B =
[[4938 4761 6455 4620 5092 6320 4402 5495]
 [6365 7007 6462 5053 3855 3772 4810 6248]
 [4605 4972 5458 5889 6222 6318 6217 5915]
 [3974 6261 6768 4507 3833 6080 6906 4731]
 [2787 4443 7545 7001 3738 3103 6192 7874]
 [3863 4254 4931 5612 6283 6741 6923 6719]
 [7353 7055 4877 3204 3796 6037 7519 6648]]
Rows and columns are counted from 1.
row 1 col 1 = 4938
row 7 col 1 = 7353
row 5 col 2 = 4443
row 6 col 6 = 6741
row 1 col 6 = 6320
row 4 col 5 = 3833
row 2 col 3 = 6462
row 7 col 5 = 3796
row 7 col 8 = 6648
row 2 col 6 = 3772
row 3 col 1 = 4605
row 3 col 3 = 5458
row 2 col 1 = 6365
row 1 col 4 = 4620
row 6 col 2 = 4254
row 5 col 7 = 6192
row 1 col 3 = 6455
row 7 col 3 = 4877
row 7 col 2 = 7055
row 5 col 6 = 3103
row 1 col 8 = 5495
row 7 col 4 = 3204
row 2 col 7 = 4810
row 4 col 7 = 6906
row 1 col 2 = 4761

arr = ((-5, 2, 3, 15, -1, -2, -79, -7, 8, -34, 48, 13, -11), (-31, 6, 2, 13, -7, 1, 11, 4, 16, 55, -28, -1, 22), (-29, 17, -1, 50, 1, -19, 10, 3, 45, -22, -21, 16, -42), (-15, -16, -22, 32, 3, 5, -24, -7, -34, 17, 7, 34, -24), (-3, -6, -7, 13, -4, 0, -22, 0, 26, 17, -40, 4, -23), (-2, 9, 4, 10, 3, -7, -52, 4, 25, -4, 14, 18, 18), (12, 5, 5, 18, 4, -22, -49, -2, 8, -20, -8, 34, 0), (-29, -34, -4, -5, -5, -19, 10, -6, -45, -5, 36, -21, 35), (-30, 11, 18, 2, 6, -11, 38, -3, -36, -59, 13, -61, -15), (10, 10, -9, 35, -10, -10, -11, -5, -4, 11, 25, -1, -34))
Indices start at 1.
(1, 1) -> -5
(2, 7) -> 11
(3, 10) -> -22
(7, 4) -> 18
(7, 9) -> 8
(2, 2) -> 6
(9, 2) -> 11
(6, 4) -> 10
(4, 7) -> -24
(3, 11) -> -21
(2, 13) -> 22
(8, 3) -> -4
(5, 2) -> -6
(8, 8) -> -6
(9, 13) -> -15
(8, 11) -> 36
(10, 12) -> -1
(1, 9) -> 8
(5, 10) -> 17
(1, 5) -> -1
(5, 8) -> 0
(3, 3) -> -1
(4, 8) -> -7
(5, 11) -> -40
(4, 2) -> -16
(2, 3) -> 2
(5, 3) -> -7
(10, 4) -> 35
(5, 13) -> -23
(3, 7) -> 10
(5, 4) -> 13
(9, 7) -> 38
(9, 3) -> 18
(6, 2) -> 9
(9, 6) -> -11

M =
[[ 22.1  14.8  12.8  21.3   5.0  21.6  21.8  13.1  14.4 -12.7   5.6   8.9
   -3.8  -4.8  -2.0  23.9]
 [  5.7  15.3   1.7  23.8  -8.4  -5.7  -2.5  10.4  -9.2  13.1  -7.7  -4.2
    6.0 -10.5  19.3  -4.4]
 [ -7.9  -9.9   7.5  -6.2   2.8  -5.2   7.2  -1.7   6.9   1.0  11.7  -6.5
   22.5  -7.5  13.4   3.7]
 [ -2.9  -3.9  14.6 -10.7  12.1  -1.5 -14.0   1.9   4.2 -16.2   8.5 -15.5
   -7.7 -11.7  11.5  -3.3]
 [ 15.9  -6.3  -1.7  15.3   2.7  16.6  -1.0  -5.3  -0.1  -7.4  -3.4  -6.0
   18.2  14.0  -7.6  18.6]
 [-15.6 -14.9  -8.1  10.3   9.9  10.3 -16.7 -11.0 -10.7  23.7  13.8 -10.9
   20.7 -10.0  21.9  -4.6]
 [ 17.8  20.4  17.4 -11.6  -6.4  -3.3   0.1  11.2   2.4   8.4  -8.6  10.0
   19.1  -5.5  16.4  -0.4]
 [-15.9  -7.7  17.4  -0.6  13.3 -10.9  10.6 -13.0  -8.7 -10.1 -12.6  -9.6
    1.5 -14.0  13.1 -12.7]
 [ 20.0  16.6  12.3 -10.2 -13.0 -11.1 -10.5  -8.1  21.8  -7.0  -7.8  19.6
   12.9 -12.2  20.2  19.9]
 [ -0.2  -3.6  -8.3  10.4  -6.1 -10.5  21.1  -5.1  20.3  -1.6  17.5   6.9
    5.8 -16.0  22.9   9.0]
 [ 17.6  20.8  19.7  17.4  10.5  15.0  11.0 -15.0  14.8  -6.5  16.3  11.0
   -2.9 -14.4  11.2  -6.1]
 [ 15.5  15.3  24.4 -10.9  -1.2  -8.9 -12.1  12.8  19.7  -8.0  18.3  16.1
   19.6 -14.9 -11.7   6.0]]
Indices start at 1.
(1, 1) -> 22.1
(8, 10) -> -10.1
(5, 1) -> 15.9
(9, 4) -> -10.2
(5, 10) -> -7.4
(2, 9) -> -9.2
(5, 16) -> 18.6
(9, 1) -> 20.0
(5, 15) -> -7.6
(9, 12) -> 19.6
(12, 6) -> -8.9
(11, 14) -> -14.4
(6, 2) -> -14.9
(5, 3) -> -1.7
(5, 9) -> -0.1
(3, 3) -> 7.5
(1, 8) -> 13.1
(3, 10) -> 1.0
(12, 5) -> -1.2
(4, 14) -> -11.7
(3, 6) -> -5.2
(8, 4) -> -0.6
(1, 4) -> 21.3
(12, 14) -> -14.9
(1, 7) -> 21.8
(9, 5) -> -13.0
(2, 2) -> 15.3
(8, 11) -> -12.6
(12, 4) -> -10.9
(4, 1) -> -2.9
(5, 6) -> 16.6
(3, 1) -> -7.9
(3, 15) -> 13.4
(4, 8) -> 1.9
(6, 15) -> 21.9
(6, 10) -> 23.7
(4, 10) -> -16.2
